In the rows, 128 means zero.
Each path below is one point turned by a fixed rotation once a step. After each direction that follows a path, write how fast that rotation turns it, in degrees per step (0 if it stays still).
Each turn is a multiple of 5 degrees from 10 to 175, or 0.
Each row of a path follows its step; steps can be skipped.
path 1
step 0: [130 126 135 115 123 127 127 120 135 125 130 120 131 124 133 128 128 127
 127 133 123 135 130 135 125 126 130 119 131 136 126 137 134 130 122 134
 122 129 118 120 129 135 123 125 123 127 126 131 133 130 121 129 120 131
 120 126 118 125 132 122 128 125 130 123 135 136 124]
step 2: [128 125 129 132 133 129 122 130 125 120 133 123 133 136 130 120 125 131
 133 125 131 133 139 131 130 124 124 112 130 128 127 124 131 127 128 119
 125 128 125 134 122 125 134 123 115 130 124 134 129 129 134 127 123 128
 121 119 130 118 129 129 122 124 137 129 129 121 127]
step 8: [120 124 137 128 125 128 117 125 136 120 134 129 130 126 128 120 136 129
 128 135 128 129 139 137 134 133 133 120 124 133 134 133 131 115 128 124
 123 126 133 131 129 131 134 129 130 121 134 127 129 131 131 122 123 130
 127 124 127 126 133 132 125 127 129 118 123 119 133]
step 9: [126 127 124 127 126 133 131 130 128 124 129 128 127 127 133 128 128 131
 121 126 126 133 130 123 130 118 130 117 128 134 137 130 120 137 126 120
 132 122 122 126 133 122 127 128 119 123 129 128 112 122 113 122 136 131
 123 121 124 122 129 136 128 122 131 129 133 126 129]
step 11: [124 124 131 119 129 126 122 132 137 124 130 126 122 118 123 132 130 134
 125 135 130 124 134 128 123 128 129 113 123 129 132 130 130 117 121 131
 125 122 123 128 129 135 128 132 126 124 129 134 126 120 137 114 130 128
 132 128 135 134 131 131 124 128 134 133 133 131 134]
step 12: [123 120 131 131 116 138 131 126 123 120 133 124 130 125 133 122 127 131
 127 120 133 128 126 134 126 126 128 125 127 127 131 127 128 132 121 126
 123 129 130 123 131 132 124 121 128 126 127 128 119 133 119 127 122 126
 126 123 126 115 130 137 136 128 147 133 133 131 130]
step 15: [125 127 132 131 124 123 127 127 126 124 124 123 133 132 127 128 128 129
 129 121 139 127 136 132 133 134 124 117 132 128 127 135 131 134 118 123
 124 128 134 127 133 124 135 119 126 132 131 125 118 123 121 124 123 128
 122 113 128 136 135 133 129 125 137 124 135 127 130]
step 18: [117 132 137 131 127 124 125 127 129 118 133 134 129 128 127 130 130 125
 135 127 133 127 137 126 127 125 127 126 127 129 134 121 132 126 121 127
 128 144 134 124 133 121 136 123 120 121 137 126 123 127 128 123 122 124
 129 130 133 126 137 129 130 127 139 132 136 137 130]
[127 125 130 128 127 131 128 127 126 130 127 128 129 128 127 126 130 129
 129 127 129 127 126 130 128 128 128 129 129 126 127 129 128 129 127 126
 129 126 127 126 128 128 127 128 129 127 129 126 130 128 129 129 130 127
 127 128 126 127 128 124 129 128 129 127 128 128 129] => 155
[128 129 130 129 125 128 127 128 131 127 127 129 126 128 125 127 129 128
 128 129 127 129 128 127 128 127 128 130 128 129 127 130 128 128 128 130
 129 128 130 129 128 127 129 130 129 127 130 128 128 130 129 126 129 128
 128 128 129 129 132 127 127 126 126 129 127 129 132] => 145
[128 127 128 130 127 127 130 128 127 126 128 128 126 128 128 128 127 129
 126 129 126 125 128 127 130 129 125 129 130 127 128 127 130 130 128 129
 128 128 130 129 129 127 126 130 128 129 126 127 128 126 126 129 130 127
 126 126 129 127 127 129 129 127 130 129 128 128 130] => 135
path 2
step 5: [128 123 128 129 124 118 127 132 127 132 135 122 123 126 131 124 130 131
 131 124 127 131 130 131 132 128 128 135 128 127 132 135 130 130 129 116
 119 122 127 130 128 133 120 126 141 128 135 122 122 129 137 138 130 131
 131 129 125 129 130 123 129 123 121 128 119 123 126]
step 6: [120 130 136 132 123 117 121 136 127 125 133 137 124 123 128 120 132 129
 128 131 123 137 132 138 132 124 132 126 131 129 118 129 120 129 127 124
 125 123 126 131 135 131 132 134 132 126 129 128 128 122 131 129 128 131
 128 122 127 127 133 123 123 129 120 127 126 136 131]
step 9: [122 121 135 122 133 119 130 129 124 133 138 131 129 129 129 116 128 122
 126 128 128 125 137 126 122 125 128 135 129 132 117 126 123 125 129 131
 129 132 127 125 135 118 133 130 133 127 129 128 127 124 132 130 130 131
 132 126 138 122 131 126 132 132 137 127 126 126 127]
step 10: [123 125 131 127 132 125 130 123 137 131 134 128 118 135 131 126 118 136
 128 128 127 132 131 127 131 122 131 126 132 134 129 124 129 132 130 129
 125 126 119 132 127 116 124 123 128 124 136 129 125 129 135 129 134 129
 131 128 133 126 129 115 131 127 140 123 126 129 133]
step 12: [122 126 128 120 131 134 117 128 126 137 126 130 127 121 131 119 128 130
 125 132 128 129 133 133 128 116 128 133 125 125 132 131 134 130 123 130
 127 125 130 132 138 130 129 131 139 130 128 129 131 127 137 138 132 125
 132 132 133 131 128 121 133 126 129 123 129 132 119]
step 14: [128 138 124 126 116 120 126 137 138 135 132 132 131 126 132 129 124 120
 124 133 133 130 132 135 122 126 131 127 134 124 124 118 125 126 131 127
 130 120 128 130 129 122 134 125 136 127 124 124 127 136 134 134 129 128
 132 128 124 125 124 127 130 129 127 132 123 129 125]
step 20: [132 132 132 127 125 128 132 140 123 134 123 130 124 125 125 123 125 127
 128 116 127 131 130 133 123 125 128 139 132 127 124 129 135 132 130 124
 124 125 119 132 130 125 126 134 133 128 128 129 128 129 138 126 133 125
 131 128 131 125 135 126 133 126 135 124 119 115 126]
step 23: [123 123 132 129 125 129 126 132 132 123 128 127 127 119 124 114 132 128
 125 121 126 136 131 140 130 119 127 130 125 128 126 130 132 131 136 121
 128 127 122 124 131 124 130 131 140 128 136 129 121 128 130 129 124 124
 127 134 125 128 119 130 124 124 122 130 121 129 124]
[129 129 127 128 128 128 128 127 127 128 125 129 126 128 129 129 128 129
 129 127 126 129 129 130 130 125 128 128 126 129 129 131 127 127 126 128
 129 128 126 127 129 130 129 128 126 130 129 127 128 128 129 129 127 127
 130 127 127 125 131 127 126 128 127 126 130 131 129] => 70
[127 127 129 127 128 128 130 126 127 127 131 127 128 129 127 127 128 129
 128 127 129 128 127 127 128 126 127 127 125 129 128 126 129 127 127 129
 131 129 127 123 128 125 129 127 127 127 128 126 127 127 128 127 127 128
 126 130 130 126 128 127 128 130 129 128 128 129 130] => 45
[128 128 127 128 126 128 128 127 128 129 129 129 128 129 129 127 127 128
 129 128 128 131 126 125 129 129 129 127 129 128 129 129 128 127 128 128
 127 128 128 129 125 127 123 127 127 129 129 127 128 130 128 128 125 128
 131 129 126 127 127 128 131 128 128 129 129 128 128] => 125
path 3
step 5: [123 137 133 136 132 122 131 135 122 124 125 125 121 128 129 124 133 131
 136 124 136 133 127 130 131 125 116 129 128 123 126 125 130 123 131 131
 133 122 131 139 126 133 123 121 128 123 125 121 124 127 129 131 125 133
 127 120 132 126 127 140 135 140 127 137 133 123 131]
step 6: [116 132 131 133 132 122 128 119 138 122 126 119 120 125 137 123 132 139
 121 126 129 129 139 125 120 123 125 128 120 125 134 126 122 119 125 130
 137 122 133 123 127 130 128 129 129 127 129 128 121 126 125 127 129 130
 126 124 141 123 131 128 130 127 133 127 123 127 121]
step 7: [121 132 137 133 127 136 131 125 126 127 126 127 123 135 134 122 137 127
 139 129 139 125 133 127 131 134 120 127 134 120 132 123 131 122 126 128
 131 128 134 133 130 126 133 134 127 126 119 122 122 123 131 120 132 133
 128 123 131 117 123 128 125 129 131 141 132 124 128]
step 8: [121 118 125 126 134 128 128 118 125 127 122 122 130 130 137 123 137 140
 121 124 138 125 138 125 121 123 130 125 127 125 125 118 127 122 131 125
 130 127 119 126 133 130 130 126 136 125 129 121 130 129 125 119 128 129
 120 124 141 129 130 132 126 132 126 133 128 126 133]
step 11: [119 126 136 136 133 127 133 133 127 131 130 123 122 130 130 127 141 134
 120 131 125 121 137 128 136 120 120 123 132 131 130 133 129 123 126 135
 126 124 131 128 132 132 120 123 136 125 120 131 121 119 125 120 123 123
 120 123 124 123 125 127 130 125 127 129 128 130 118]
step 13: [117 126 127 137 128 133 123 129 133 124 120 124 126 130 124 128 134 129
 115 124 129 124 132 127 124 124 118 123 128 122 132 120 128 123 124 136
 120 129 129 130 133 131 126 130 134 123 125 125 126 122 125 129 125 124
 120 120 135 111 132 129 124 124 128 118 127 124 129]
step 15: [117 119 128 123 123 126 131 131 124 124 130 128 124 122 128 125 129 140
 125 123 129 128 132 133 123 129 121 124 132 126 130 115 138 126 120 132
 118 123 126 127 131 127 126 121 132 121 124 122 124 123 126 121 120 127
 133 118 139 124 136 129 133 134 125 126 125 127 129]
step 24: [116 133 135 128 133 131 125 128 131 123 128 119 127 130 138 119 135 131
 128 127 138 131 132 131 121 127 121 128 121 122 132 134 129 128 130 132
 135 128 130 138 125 125 121 123 126 120 126 127 122 124 125 128 121 137
 129 122 139 120 126 127 129 139 127 133 129 127 124]
[127 129 126 127 130 127 126 127 126 127 128 131 126 128 129 128 127 128
 129 127 130 129 127 124 126 127 130 129 127 130 126 130 127 128 128 128
 129 126 130 130 129 128 129 128 130 130 127 126 129 129 127 128 128 128
 127 128 129 129 128 127 127 128 130 129 131 130 127] => 170
[128 131 126 127 128 129 127 127 131 129 128 126 129 128 128 128 127 129
 127 130 128 125 128 128 127 126 128 126 127 130 129 127 129 129 127 127
 128 127 128 129 129 129 129 125 130 130 127 129 127 129 125 127 129 126
 129 126 129 127 130 129 128 127 129 127 128 129 129] => 155
